The rows of Y fall into several groups, and each row is roughly a mix of its group's hidden directions.
Y, 172 rows:
[[ 10  -6 -14   9  23 -16  -4  13  18 -11 -15]
 [  4   3   4  12 -33   7  -6  15  -1  -8  21]
 [  5  -5 -11 -18 -20 -25  17   3  -4  15   3]
 [ 12 -14  -7   0  31  -8 -22  -9   3   6   6]
 [ -3   1  -2 -22  18  -5 -12 -26  19  -5   1]
 [-20 -17 -14  -4 -23   0  10  11  16  10   2]
 [  1 -13 -17  -1  30  -4 -14   2  20   4   5]
 [ -7  10  17 -12  16  14 -17 -23 -10   0   9]
 [-10  -9   2  16  -5  -2 -18  -6  30 -15  11]
 [ -8 -11   0 -18  25  -1  -1   6  -3  18  24]
 [ -5   6  -8  21  -6  16  -2 -15  -1  30   9]
 [ -8  30  -5  11  -7  15 -22  -8   0   9  -7]
 [ -1  18 -15  14 -26 -17 -11  11  10  -1   5]
 [  4   4 -25 -18  29   2  -7  -9  -9   6  -1]
 [  4 -18  19  -9 -10  10  10  16   9 -25   3]
 [ -5   9 -14 -22   4   3   2 -14  25 -21  -5]
 [-10   0  21  -5 -19  22  15 -18  -2  -3   8]
 [ 12   5  -4   9  -3  -3   9  14  17 -10 -33]
 [ -3   6   0  -5  14  14 -10  27 -23  14  -5]
 [ -1   2  -4 -32 -14  25  13   3   0   0  -7]
 [  3 -23  19  -4  -9  10 -12  19   4  -2  21]
 [-10  -5  -6 -25 -10  12   6 -14  16 -23   4]
 [-13 -11  11   3  -1  -2  18  17  15 -18  21]
 [ 26 -11  -2  17   0  -8  -1   0  25 -12  11]
 [ 11  -3 -12  24  -7 -27   8  10  -7  11 -10]
 [ 26  -7  -5   8  17  18   5 -19  -9  -4 -11]
 [-11  14  11  10  -1 -11 -13  -7 -30  13  11]
 [-13 -15  23  18  12   4 -11 -22   1   1   6]
 [ -6  -1  19  11  -5   5  -9 -23 -29   7   4]
 [ -7   7  -3   1 -20 -16  -4 -10  30  12  12]
 [  3   9   8   4  18 -24 -13  -8  14 -11  21]
 [ -8 -21  25  13   6  -2  -5 -20 -11  12   8]
 [ -2  -7 -16  -9 -13  16   1 -23 -14   7 -21]
 [ -2  -6  25  25   9  15  -2   8  13  -9 -14]
 [  2  -7 -22  21  -2 -29  -3  -5  13   2   3]
 [ -5   0   2   8  27 -12  13   6  23  -1  18]
 [-10  29   7  -1  -7 -22  -1  -4  19   8  -5]
 [ -5  20   2   1 -25  14  23  11  -5 -11  -4]
 [ -1   7 -14 -23  10 -15  -8   3   8 -12 -26]
 [ 10  30  -5  22   4  -9  -6   3  -1  10 -18]
 [  3  16  14  19   5  -9  22  19  15   6   4]
 [ -1   4  15  -3  -3   3 -36  -2 -18  -3  14]
 [ 12   2   4   7 -17 -15  -1   7  -2  -1  36]
 [  9 -20 -23  -4  -3   8   9   6  -6  23 -17]
 [  0   7  15 -17  23  27  -9   6  10   0   4]
 [-16   6  -6 -25   1  -6 -16 -24   1  -7  13]
 [  9   4  -5  -7   1   3 -24   0   0 -16 -32]
 [ 16   2   0   5  13  -6  -1   9  23  27 -16]
 [  2  21  13  11  -5 -21   8  -4   4 -26   5]
 [-14   8  -8  -9  28 -13  20   6  14   5   6]
 [-21  -6  -3 -14   6   0 -14   5  32  -7   5]
 [-11  -1  -8 -11   4  14 -11  21 -14  28   4]
 [ 14   4  -7  -5   6 -22  28 -12   1 -16  -7]
 [ -1  -4   0  -2 -25 -16  14   8 -27   9   8]
 [  9 -30  -3   8 -13   3   9  25   6   2  -5]
 [  2  -6   9 -18  -8   2 -31  -3  -2 -24   5]
 [  7  -8  16   7   6   7 -30   3  10 -23  -4]
 [-31  -5  15  -3   6 -16  17  -1   5  15   4]
 [  3  26  -7   5  23  -7   7 -15  -7   7 -20]
 [  2 -12   5  -7  15  20  -3 -25 -11 -20   1]
 [  2   3   6 -12  11 -10  16  36   2  -6   5]
 [ 16 -15  -4 -14  -3   5 -17  11  -6 -25 -16]
 [  5   2 -15   7  35   1 -16 -15  -6   2  -5]
 [ 28   2 -11  14  -2  18  -8  -9   1 -19  11]
 [ -1  -1  -4  -2   1  -3  18 -14  36  10  11]
 [-15  12   6  -3 -11   2  -3 -17   9   2  34]
 [  4  -3  -2   6 -17  25  17   0   2  -7 -27]
 [-14   8  10  12  13  13  16   6  21 -12 -18]
 [  0  -8 -13 -11  22  12  17 -14 -19  -4 -14]
 [  0  -4 -27 -22   3  11   8  -4  24  -2   3]
 [  1 -15  11  20 -16  -2 -15  27  10  -2  -4]
 [-12  14  22  16   9 -15  16  -3  -3  12  16]
 [-28   8  20   4 -13  -4  20 -10   7  -6  -6]
 [ -6  16  -6 -17 -20   7   8  13 -14   1 -24]
 [  8  18  -4   5  15  -7  12  -8   5 -13  30]
 [ 17  -3  10  26  -5   0   4  28  11  -2  -6]
 [ 21   6  13  18  -7   1   4  15  12 -17 -20]
 [ 13   4  13  21  -3 -10  -5  14  -4   7 -29]
 [-10 -16 -13  -7  -6   3  21  -4   9  -2  30]
 [ -3  19  13  21   6   6   0 -17  20 -18   4]
 [ -3  -5   0  -4  -8  11   1  40  -9  10  -6]
 [  8   6 -25  -5   1  24 -13   2   9  19  -9]
 [ -9 -13 -13  11  10  11  20  15  24   4  10]
 [  4  15  28  16  13  14  -3 -18  -8   7   0]
 [  6  24  19  12  -9   2 -16 -15   7 -19   0]
 [ 19 -25  -2  11  -2 -10 -13   7  17  12 -13]
 [ 10   3  19  -2 -12 -19   8  10  -1 -30   2]
 [-15  31  11   1  -8 -10   4 -13  13  13   8]
 [ -4  13  -5  -9 -17   5  31 -14   3  16   8]
 [  6 -18  -6  11 -21 -11   9  -8 -28  -5  -2]
 [-10  -4   7   1   1   8  10   1 -15 -16  35]
 [  2  -6 -21 -18  14  19  12   8 -10  18   5]
 [  1  -6   9  -9  27 -15  11  11 -21  13   8]
 [ -9  23 -26  -1  -7   4 -15   6  15  15   2]
 [  6   6  -8 -10   5  -7  -7  -3  25 -18 -27]
 [ -3 -22  18  19 -12  17 -10  -7  10  -6  14]
 [-11   0 -14   1 -14 -19  18   9 -25   4  -9]
 [ -6 -17 -14   2  32 -14  -5   3  -9 -11 -10]
 [  5   3 -14 -18 -10   5 -22 -27   0 -10   8]
 [ 11   6   2   5  -1  22  -8 -21   0   3 -30]
 [ 19 -13 -25   9   0   3  17  -4   6  -5 -22]
 [  4  15  16  -8  16   9  -8  31   4   6  -7]
 [-21  12  15   3   5   8   6  -9  27   9  14]
 [  6 -22  13   5 -13   5 -17   4  -8  11 -26]
 [  4  24   1 -15  18 -20  -7 -11 -18   6   1]
 [-17  15 -11 -23  -6   9 -12  -8 -15 -15  10]
 [ 16 -13  -1   3  -4 -19 -16  19 -17 -17  -9]
 [ -3  29   7   0  -3 -10  -5  -2  21 -13 -20]
 [  5  -9 -11  -5  -5   3   7  -5  31 -26  -4]
 [-31   2   9  -9   3 -11  23   7   3  13  -8]
 [-27 -18 -20  -3  -2  -8 -15   8  12   9   7]
 [-11 -13   8   6 -13  -4 -34  13  -6  -2  10]
 [-15  11  -7  -7   0   8  25   5  -7  11  27]
 [-18 -11  -7  13 -15  14  20 -10  14  16   3]
 [-10   4  29  14  -3  -5  27   9  -1   5   5]
 [ 11 -20 -16   6  17   1  -8 -24  13  -2  12]
 [-22   5 -11 -23   0   5  -4 -20 -18   7   8]
 [ 20  22  17 -13   3  -8  16  -3   8 -18  -2]
 [-32   6  -4 -12   5 -12   9  12  19   3 -10]
 [  4  11 -11  -1  -6  10 -31   0 -12  21   9]
 [-13  -9 -15 -27  11  -7  10 -18  -4 -16   0]
 [ 14   0 -28   5   0  -6 -13  -6   6  24 -13]
 [  8  15   9  17   0 -17 -19   1  17  -2  22]
 [ 13  23   8  -1  18 -18 -14 -18   6  -4   8]
 [ 13  -8   5  23  -5  17   2   3  24  -9 -15]
 [ 26   2 -18 -11   3  19  -4   9  -5   0 -21]
 [ -5 -15  -4  13  -6  13  20  22  23   3  -4]
 [ -2   4  16  11  17   3 -11  19 -14   8  25]
 [-14  -6  -7  -2   0  -4 -26  27  19   2  -3]
 [  2   0  14  14  10   0   8  27 -19   6  20]
 [ -2  16   3  -5  28 -15  10 -19 -17   4  -3]
 [ -4 -29 -20 -10  -2  13   1  -3  18  12   7]
 [ 17  -9  13   7  18  -6 -11  -9  15  -7 -25]
 [ -4  15  -9 -13   8   2 -33  16  -5  -5 -11]
 [ 14  13  14  -6 -23  -9  -5  10  -4 -25  -9]
 [  6  -1  -8 -35  -8   4  -9 -10 -13 -18  -1]
 [  6   3  -7   3 -10   2  23  30  -1   8  20]
 [  6   8   3   0  -2   1  -7  -9  13 -28 -29]
 [ -2  15  13 -10  21  -8 -13  -2  -2 -28  -9]
 [-12  33   7 -10  -6  -2  17   6  -6 -11 -12]
 [ 10 -24 -11  23 -17 -12  -5  10 -11  -3  -8]
 [ 12   8 -17   4  -9  28 -11 -14  10  16  -3]
 [  2   4  11   7 -12 -15 -24  10   2   3  28]
 [ 25  17 -14  16   0 -19  -8   6  -8  15   1]
 [  1  -3   3   6  36 -15  12   1   2  12  14]
 [ -3  22  19   3  -4   4 -22 -13 -13 -18  -2]
 [ -3  -5  -3  10  -3   7  31  20 -14   5  17]
 [  4  21   3 -12   7 -22  -8  15 -20  11  11]
 [  1   8  21   8  12  -5   0 -13 -11 -22 -23]
 [  3  -7  -2  14 -21  24   7 -27   0   2   0]
 [  2  10 -10  -4   0 -19  25  -6  25 -13   6]
 [  6   6  -2   7   7 -23   1 -23  22 -18   5]
 [ 16   8   7  16   2  21  -5  29   3   5   7]
 [ 16  -2 -15  25 -21  12   5  -9   4  14  -6]
 [ -7  -3  16  18   5  29  -1  16 -16   6   3]
 [ -1  -8  13  -4 -14 -10  16  12   9 -30  11]
 [-18  -9  -7   7  15  11  21 -12   6   7  23]
 [-15 -23 -14  -6   8  21  12   0  18   7   9]
 [ 11 -14  16  25   7   1  14  19 -14   2   2]
 [  6  -4  11  25  -8  -4  20  18   9 -19   2]
 [ -3 -19 -31  14  -2  -9   4 -11  15   0  -7]
 [ 16 -26  -2   4   6  11   0  -9  18 -21  -9]
 [  6  -6  20  20   4 -27   1  18   5  -9   0]
 [  2   2  18  20 -17  -2  10  24   1 -18  -4]
 [  4  11   9   2 -17 -20 -18   3   0  -9  27]
 [ -1   7  -4  -1 -13  16 -17  12   6 -14 -30]
 [  7  -9   3  -9 -13   3   5  30  18 -12 -15]
 [ -2  18  15  13   1   4   0  20 -25  14  12]
 [ 10  -3  -2  -2  18   1 -35  -9   0  -6 -16]
 [-11  21   6   3   5 -12 -16   9 -17  15  20]
 [ 22  17  12   7  15 -27   1   9   3  -7  -1]
 [  4   8  19  29  -8  -6  -3  25  -5  -1   3]]

Each list below has two rows that fit no group; the rest each fit one group, if only roughly. Name those rows in the order they come.
  * K_480: [18 -8 -9 10 -9 15 -6  8 24 22 -3]
  * K_780: [ 11 -17  -2  -6 -18  -6  -9 -10 -27 -18   1]
  * K_85: [-14  17  11 -16 -11 -28 -15   4  -6   1   1]
  * K_628: [ 26 -17 -26  -5  12  10   3   8  -5  -8  -2]
  * K_991: [  0  -2   5  36   9   1   7 -20  11   5   4]
  * K_504: [ -7   6   4  12 -29   5 -16 -21   8   7  11]
  * K_354: [ 13 -18  11  11  -1 -30   3 -11  -1 -12  11]
  * K_845: [ -5  -3  -9 -18  26   8 -13   2  24  -9  -5]
  * K_369: [ -6  11  15  -8 -33   5   4  -1  -9 -17  10]
  * K_374: [  3  22  10 -17  19 -11  -6   7  -8  -5 -23]
  * K_634: [ -2  12  10 -23 -23  -7 -12   9 -11   3  19]
  * K_569: [  9  -8 -28 -11 -11 -10   6   6  26   0   4]
  * K_652: [ -8  -3  -4   0  14 -12 -33 -10  14  -7  12]
  * K_503: [ -7 -13  13  21  17   3 -29  -1  -5  -7   3]

K_628; K_369
  * K_686: [ 16   2   9 -12 -26  18  -9 -12 -14 -10   4]
  * K_299: [ -3  28  17 -21  -3   1  -4  15  11  -9  -6]
  * K_501: [  0  -2 -17  16  20   3  24 -14 -10  14  -6]
  * K_319: [ -9 -13 -29   4  -7  15 -12   8  21  -2   7]
  * K_646: [  9 -14  -9  21   7  15   4  -4  25  -9  16]
  * K_730: [ -7   1   4 -19   4   5   1   2  -2 -24 -32]
  * K_300: [  2   0   4   1   7  -8  -1   4  -9 -32 -28]
  * K_623: [  1  -3  -1 -37 -10   7  -3  14  -1 -16  -6]
  * K_260: [  0 -22  -5  18  -4  -5 -16 -25   4 -17   5]
  * K_698: [ -8  -8  -6  24  15  -6  29  -3   8   7 -12]
  * K_565: [  9  15   2   3   6 -10   1  11  36  -6 -13]

K_299; K_730
  * K_613: [ -7  14   6 -24   2  -8   7 -22  24  -1  -5]
  * K_545: [-14  32   1  -2  -9 -18   7  16   7   8   5]
  * K_964: [-14   3  -9 -10 -25 -13  -7 -18  13 -18  -1]
  * K_236: [ -5  10   2  -6  39  -4 -14   3  -5   2 -11]
  * K_586: [ 8 -8 14 27 18 17  3 13  0 -2 15]
  * K_886: [ -9   0   5   0   7  15  12 -24  -3  15  27]
  * K_636: [ -3   3  13 -26 -20  -3  12 -12  -1 -21   9]
  * K_303: [-12  24   6  -8 -11   8 -26 -13  -9   9   1]
  * K_91: [-14   7   6 -12   9 -10  -4 -18  11  -6 -31]
  * K_341: [ -8   1  -7   4 -29  -9 -10 -15  10  -7 -24]
  * K_641: [ -8  22   3 -19   5  24   5 -12   0 -16 -10]
  * K_293: [  9  30   5   2  13  -5 -11  16   5 -21   6]
  * K_346: [ -2  10 -15  14  -6  -4  -8  -5   8  -5 -36]

K_613; K_346
  * K_824: [  0  -3  -5 -36  -1 -11   1  -4  -3 -18 -16]
  * K_670: [ -5   0  11   3   3  23  -8 -18 -21  -6  21]
  * K_734: [ -6 -11  21  24 -12  13  14 -19   0   0   1]
  * K_297: [ 28 -10   6  -1   3  -2 -15 -18 -23   5  -4]
  * K_361: [ -8  18   0  -9 -12  10 -21 -13 -22  -7 -14]
  * K_86: [ 10   3   4 -12  17 -28 -26   1   3   1   4]
  * K_927: [  1  -3  -8   1  21 -17  -7 -15  -7  24 -19]
  * K_860: [-23  20  -2  -7   9  -5  29   2  -5   2   8]
  * K_285: [ -3 -17 -13 -18  -1 -14 -25   1 -11  18   4]
  * K_114: [  8  23  -7 -13 -21  -6  -5   6  -4 -14 -21]

K_824; K_927
  * K_858: [-10   5   9  17 -21  15  19   2   2  -8  21]
  * K_189: [  0  18   4  -8  19   7   6  -4  -1  -9 -34]
  * K_874: [ -2  -7  17   6  -8  32 -19  -5  14  -2   6]
  * K_928: [  6   7   1  17 -31   4 -18  -7  15   3  -7]
  * K_379: [  5   6   4  15 -16 -11   3  12 -17   4 -30]
  * K_946: [-12  -6   5  -9 -18  -1 -22 -28 -13  -1   2]
  * K_42: [  1 -22  -7  -1  26  13   2   1  -4  24  -5]
  * K_172: [-10 -17  12 -12  -2  10 -10  -9  11  -8  30]
  * K_729: [-14  -6   7  -1  21   2 -25  -6  -5   7 -25]
  * K_724: [ -3  -1  11  26  10  -8   0  16 -15 -11  22]
  * K_566: [ -8 -31   9  12   9  15  20  -6  -1   3  -7]
  * K_231: [  1  10 -26   5  14   1 -12 -24  -3  -7 -15]
  * K_662: [-10  -8   7   4 -41   2   7   2   3  -1  10]
  * K_267: [ 18  -2 -33  -4  -1  -4  -9 -19   9  -6  -8]
  * K_851: [ 10 -10   3 -13  11  -1 -25  12   5  17  22]

K_724; K_231
  * K_584: [ 14  -9   5  -5   1 -11  24  -8 -19  -5  23]
  * K_962: [  0 -23   9   4  27 -10 -17  13  10  -3  -1]
  * K_129: [ -7 -16  -2   0 -32   1 -19   2   5   1  18]
  * K_273: [ -5  15 -16  -2  20  11  -1  -1 -14  22 -19]
  * K_971: [  1  -3 -14 -30  24  -8  -8   2  11  -7  -5]
  * K_119: [ 16  15  18  20  12   5 -15  16  -4  12  -3]
  * K_585: [-18   6  -3 -20  15 -13  -6   7   0   7 -28]
  * K_669: [ 12   9 -17   9  11   5  16  -7  27   7 -15]
  * K_270: [-19 -19  21  13  16   8  -3  -5   0 -20  -2]
  * K_458: [  0  14   1  40  -1  -5 -10  -3  -3   9  -8]
  * K_449: [-18   4  24   2  -4  11  12  -5 -22   6 -18]

K_584; K_962
  * K_307: [-10  -1 -17 -14 -13   6   9 -28  13  14   0]
  * K_498: [ 19  -4  -1   1 -23  17 -14   4  -1   3 -25]
  * K_996: [ 20 -16 -11   0 -20 -14  16  -9   3   2  17]
  * K_560: [  6   6 -22  19  24  -4  -6 -12   4  16  -8]
  * K_144: [ -4  -8  -3 -13 -25   8 -22 -19   5 -13  10]
  * K_330: [  8   3   0  19  -9 -32 -14 -12  -6  -8  10]
  * K_736: [ 23 -18   2  15  11   4 -14  10  -5   5  22]
  * K_355: [ -3 -28  -5   8  -5  14  15   2 -22  -2 -15]
  * K_483: [ -8  -7   4  -7 -14  -4   3   3  -5  40   6]
  * K_467: [  1 -20   3  -5 -25   9  23  -7   0   8  17]

K_483; K_467
  * K_436: [  1  10 -14  -4  21 -16  24  21  -4   6  -6]
  * K_327: [  4  17   7 -30   0 -12 -10   0   6 -10 -21]
  * K_890: [-12  14  29 -15 -10  -9   4   7 -11  -5  16]
  * K_121: [ -3   0  -4  17 -15   3  17  -1  16  -7  30]
  * K_439: [  6  16   1   8  -4  -8   7  34  16   8 -12]
  * K_875: [ -1  36 -15  -3 -16 -12   1  -9   1   7   0]
  * K_798: [ -3   7   4   3   6  -7  -6 -14 -15  24 -30]
  * K_275: [-10 -14   2  14   5   5  25 -14  20 -16   4]
  * K_894: [ 22  32   0  -9   6   4   3   0 -14 -14  -5]
  * K_688: [ 10  -3  -5  -8  36  -2 -10   0  -8   7 -19]
  * K_113: [  5   3  27  16  27   0  -4  11 -10   7   3]
  * K_255: [ -2 -23  16   8  -1   8  14   1 -16  24 -11]
  * K_717: [ -4   4   4 -13  -4 -29  10  29  -3  -1   4]
  * K_622: [-16  29 -14 -22  -5  -6  -7  -1   3   9   8]
  * K_68: [  0  -3   9 -19 -24   4  -4  19  12 -23   5]

K_327; K_875
  * K_55: [-16   1  11   6 -23 -28   1  -8  -8 -14   5]
  * K_309: [ 18  -9  -7   3   9  27  -4 -11  18   8 -15]
  * K_614: [ 10   8  23  -8  19  26  -2   2  -1  -8 -15]
  * K_447: [ -2 -20   7 -14  -2  24   1   2   8 -11 -25]
  * K_579: [ 12   8 -12  -9 -14  20   6  14 -11  25  -6]
  * K_249: [ -6  26  14   4   7  25  11  -8 -13   6  10]
  * K_251: [  7 -20 -16   7   4   3  10  -5   8   9  32]
  * K_830: [  0  11  14  19  -8  14  -2   2  11 -22  23]
  * K_340: [  0   2   1  -9 -25   3  12   2  -9 -15  29]
  * K_827: [ -5 -15   6  15  20  18 -13 -16 -19  -6  -3]

K_447; K_340
